(in the rows, 128 means zero)
One turn moves each row of this set onto another row. After a few examples, where does it send each row asked below?
Q_191: [152 152 152 160 124 133 105 139 132 130  82 125 143 134 139 123  90 117
 146 121 139 126 120 133 112 119 139 118  87 154 125 134 105  79  97 129
 130 116 154 126 171 109 149 141 114 132 137 129 107]
Q_314: [107 129 117 110  88  99 130 143 116 116 113 153 173 118 128 124 143 123
 126 105 162 127 126 150 118 112 127 125 108 122 158 138 123 142 143 149
 155 121 124 144 145 146 141 114 102 119 153 104 136]
Q_193: [114 162 132  89 146 130 126 122 132 128 124 144 131 143 112 130 135 137
  99 147 149 145 123 124 139 118 155 129 128 136 123 125 112  93 127 103
 116 154 124 150 113 112 143 138 104 163 134 152 132]
Q_826: [165 149 110 156 127 157 129 135 115 135 129 126 123 107 145 119 113 125
 162 134 170 102 126 118 114  98 140  92 157 142 123 123 108 112 102 168
 116 141 142 164 151 105 130 135 124 135  93 121 130]
Q_824: [155 145 141 141 116 138  88 131 127 137 110 140 134 141 134 117 110 100
 127 113 150 128 132 160 122 136 145 123  74 107 128 155 111  92 128 149
 104 128 147 149 150  94 145 107  98 101 158 115  93]
Q_149: [176 157  96 140 124 148 124 155 128 129 122 118 118 106 152 115 123 126
 144 131 177 123 143 119 133 107 134 108 153 161 139 133 123 121  98 148
 103 157 152 161 137 116 141 115 121 137  91 114 142]
Q_499: [160 138 105 147 114 138 138 149 118 141 136 126 122  99 141 124 101 145
 140 130 173 132 133 109 114 117 157 109 155 134 122 143 121 123  99 172
 124 152 135 173 157 118 123 129 124 133 108 116 107]
Q_353: [105 148 135  92 139 140 133 134 131 100 127 145 143 129 139 137 135 111
 113 134 139 140 139 121 113 103 125 110 135 135 135 137 124  95 140  96
  99 135 132 143  82 103 130 131 105 172 127 137 118]
Q_792: [103 156 130 110 157 140 129 109 137 109 126 125 136 129 121 125 139 121
  98 135 141 138 127 137 112 112 124 109 122 123 127 138  87  86 135 108
  97 134 130 130  97 102 141 129 109 161 166 151 115]
Q_359: [119 117 141 111 101 114 137 119 110 125 133 121 158 128 156 126 148 108
 130 104 162 122 132 149 126 104 110 114 106 128 177 152 120 138 129 148
 129 134 102 144 151 144 136 106 134 125 132  92 129]
Q_791: [123 114 139 117  96 105 127 124 103 100 126 125 152 130 147 123 147 115
 123  98 163 109 140 157 123 109 114 105  97 125 159 135 107 147 138 167
 133 116 126 138 148 140 141 110  93 116 149 110 134]
Q_645: [ 90 163 137 110 144 136 124 112 130 118 131 142 125 140 139 122 151 110
 113 137 151 134 142 142 130 117 136 123 129 138 114 134 110  95 144  97
 102 145 131 139  97 113 131 149 102 158 127 162 124]
Q_723: [130 158 136 151 101 147 118 137 149 150 108 123 163 131 136 129  97 105
 134 131 132 124 124 161 111 143 132 122  80 118  95 137 132 104 116 114
  98 120 129 139 133 114 131 134 106 113 133 155 121]
Q_660: [118 134 126 125 109 105 125 117 125 136 120 121 157 115 154 103 128 116
 133  97 162 107 118 155 124  97 104 104  99 115 154 144  96 136 125 155
 136 108 113 134 151 155 152 112 109 117 154  93 139]
Q_807: [163 158  99 161 140 159 131 141 124 137 110 118 113  90 149 103 106 135
 143 112 176 114 123 139 109 117 139 110 153 137 106 130 104 113  91 160
  93 152 143 155 122 119 126 121 114 132 109 119 122]

Q_645 goes to Q_826
Q_314 goes to Q_193
Q_191 goes to Q_824
Now these:
Q_660 goes to Q_792
Q_149 goes to Q_359

One turn moves each row of this set onto another row. After a few examples, where does it send each row asked below?
Q_749: [115 131 115 132 128 132 125 146 113 173 109 135 124 107 157 145 134 134
 100 135 107 126 129 125 173 126 105 125]
Q_680: [123 130 127 114 134 139 130 111 115 165 127 142 111 183 100 135 155 145
 127 143 112 141 101  97 147 130 125 156]
Q_785: [126 130 128 119 133 131 122 114 102 107 134 143 128 142 118 140 139 128
 149 135 109 118 129 113 105 145 125  69]
Q_694: [113 116 131 115 131 127 137 161 145 169 135 143 101  98 126 108 130 146
 143 110 145 121 163 130 139 120 128 136]
Q_57: [124 143 134 113 126 142 140 130 125 162 139 133 117 189 108 122 159 146
 140 109 123 122 104 108 132 157 118 146]
Q_688: [162 129 110 134 132 147 142 146 162  84 130 141 135 132 125 137 153 141
 140 116 118 120 123 124 141 131 111 134]
Q_293: [130 103 141 125 111 128 122 112 137 166 125 130 145  88 123 110 134 125
 135 121 107 137 144 106 142 124 141 167]
Q_468: [114 137 153 122 130 151 141 124 118 149 155 141 108  84 129 138 145 146
 108  93 125 131 140 123 139 140 149 159]
Q_984: [137 142 108 121 119 131 117 136 116 176 126 132 145  99 153 135 141 137
 113 110 114 104 120 109 168 149 110 124]
Q_990: [117 122 123 128 126 133 131 149 121 156 108 117 119 124 111 104 119 124
 171 148 139 118 152 144 133 128 159 138]
Q_86: [106 129 123 127 120 139 129 142 127 161 124 143 114 185 114 114 147 135
 147 128 121 152  95 117 123 126 118 153]
Q_101: [149 122 122 135 124 138 125 157 148  79 144 131 142 137 119 143 143 139
 128 138 113 146 131 120 135 131 107 145]
Q_52: [119 125 121 126 132 132 120 117 105 102 123 146 132 140 123 136 138 119
 150 135 100 132 120 118 100 131 128  78]
Q_659: [110 141 123 138 112 131 114 162 112 165 135 132 143 105 161 134 132 133
 103 114 111 133 116 126 149 149 104 131]
Q_30: [115 154 135 122 139 148 137 140 101 134 151 126 104 118 115 126 136 149
 135 118 141 111 139 147 130 158 176 143]
Q_543: [132 129 128 124 128 144 128  94 107 141 120 125 143 109 111 119 137 122
 144 139 108 121 125 127 144 141 181 160]
Q_832: [155 120 139 134 133 151 150 141 154  85 121 125 127 142 122 152 146 130
 122 135 102 132 139 124 147 132 105 137]
Q_330: [122 129 119 119 137 135 119 109 100 102 132 148 124 139 120 146 141 128
 140 139 103 130 124 115 108 132 131  78]

Q_785 goes to Q_52
Q_293 goes to Q_468
Q_680 goes to Q_57
Now these:
Q_749 goes to Q_984
Q_30 goes to Q_990
Q_101 goes to Q_832

One turn moves each row of this set onto another row. After a few examples, where does it send each row asked below?
Q_129: [122 119 125 133 107 114 124 122 141 131 126 125 133 120]
Q_214: [127 142 150 161 130 132 146 145 163 128 157 151 157  84]
Q_793: [117 147 125 149 164 158 127 145 110 130 108 158 112 132]
Q_34: [132 130 121 130 139 148 110 158 117 137 163 150 130 142]
Q_720: [123 150 150 155 146 139 152 106 142 145 107 129 137  92]
Q_355: [ 97 147 125 153 154 124 129 147 115 146 128 174 108 117]
Q_340: [ 94 122 131 178 122 138 117 116 113 150 130 158 132 114]
Q_520: [123 166 142 151 161 135 166 147 171 136 138 138 124 103]
Q_60: [119 130 129 178 137 124 111 145 111 139 147 166 121 100]
Q_189: [134 158 156 126 165 159 160 155 148 126 144 120 138 119]
Q_746: [120 135 150 152 140 145 154 143 162 139 183 127 145 123]
Q_931: [137 146 131 153 135 134 144 109 162 143 115 142 152  90]
Q_36: [106 151 121 162 160 135 132 124 108 146 108 160 122 136]
Q_478: [126 124 112 140 121 126 127 123 145 130 106 121 123 125]
Q_868: [ 90 149 130 167 138 129 110 136 116 155 158 166 129 126]
Q_535: [101 168 150 156 140 123 153 126 163 145 136 148 145  90]
Q_622: [109 150 122 160 161 143 116 162 120 145 161 155 100 133]
Q_394: [132 146 113 127 135 148 115 135 147 120 130 108 131 146]
Q_380: [114 135 161 158 117 147 145 128 153 143 171 125 149 104]
Q_559: [133 140 135 143 116 148 139 132 172 136 170 132 159 108]
Q_160: [127 158 122 165 171 140 108 151  99 138 132 159 124 118]
Q_47: [113 167 145 162 147 143 149 139 168 148 168 125 144 106]
Q_693: [123 141 126 121 118 138 115 132 144 126 146 109 143 145]
Q_947: [149 163 127 127 157 157 151 143 164 128 133 131 148 118]
Q_275: [131 164 145 132 171 147 168 142 150 133 128 133 137 123]
Q_287: [ 97 116 130 178 124 132 124 128 123 154 165 154 130 130]
Q_686: [115 145 146 169 140 127 157 100 148 153 127 132 145  96]
Q_83: [136 159 138 175 154 136 140 132 159 131 127 135 144  78]
Q_993: [137 139 113 140 156 140 115 132 106 144 110 159 119 124]
Q_19: [112 128 124 125 106 125 121 131 147 126 142 124 147 135]
Q_580: [132 175 145 147 156 149 140 154 158 122 150 139 163 104]
Q_615: [137 141 113 129 139 129 120 124 139 128 117 106 120 132]
Q_270: [113 137 127 141 157 150 136 167 125 132 162 157 122 152]
Q_298: [120 115 123 157 118 128 107 120 113 155 147 161 132 116]
Q_579: [105 127 132 152 132 162 121 167 123 134 169 149 127 146]
Q_883: [115 139 139 151 142 135 107 165 108 131 163 168 139 121]

Q_746 goes to Q_270
Q_19 goes to Q_693
Q_160 goes to Q_83
Now these:
Q_535 goes to Q_868
Q_34 goes to Q_947
Q_340 goes to Q_380

One turn moves each row of this set onto another row. After a few examples, where does it send each row asked below?
Q_938: [120 131 151 108 103 117 111 131 112  94 132  95 153]
Q_803: [102 117 129 133 113 107 129 149  78 102 121 109 147]
Q_536: [124 134 147 124 115 107 120 143 108 102 125  88 152]
Q_23: [ 87 110 135 135 114  95 128 110 161 113 112 105 112]
Q_195: [ 57  96 116 130  98  98 132 116 156  94 114 112 145]
Q_981: [137 117 146 120 127 123 133 143 108 102 129 100 157]
Q_756: [119  93 114 125 112 108 129  94 123 109 114 165 154]
Q_673: [112 103 116 116 112 120 133 148  84  89 128 121 165]
Q_912: [ 90 119 131 127  86 102 116 141  89  99 138 104 146]
Q_880: [ 72  84 107 114 112 121 140 111 150  83 107 127 159]
Q_135: [105 104 125 128 150 106 139 118 143 107  88 117 119]
Q_398: [104 105 120 113  85 118 122 139  97  86 144 113 166]
Q_987: [ 75  81 115 132 137 117 154 125 135  94  94 131 144]
Q_146: [132 114 149 104 112 129 124 134 110  91 136 106 159]
Q_576: [104 118 108 144 104  74 118 101 129 120 109 133 147]
Q_862: [ 64  96 125 148 122 102 147 122 140 109  98 113 131]
Q_741: [122 100 112 150 120  89 137 109 123 127 111 147 147]
Q_921: [102 102 116 113 102 106 127 105 177  96 126 110 145]
Q_235: [106 113 110 122  93  93 108  89 130 100 110 148 153]
Q_257: [113  91 105 112 138 121 136 114 163  91  98 121 152]

Q_862 goes to Q_195
Q_741 goes to Q_576
Q_135 goes to Q_23
Now these:
Q_938 goes to Q_146
Q_398 goes to Q_673

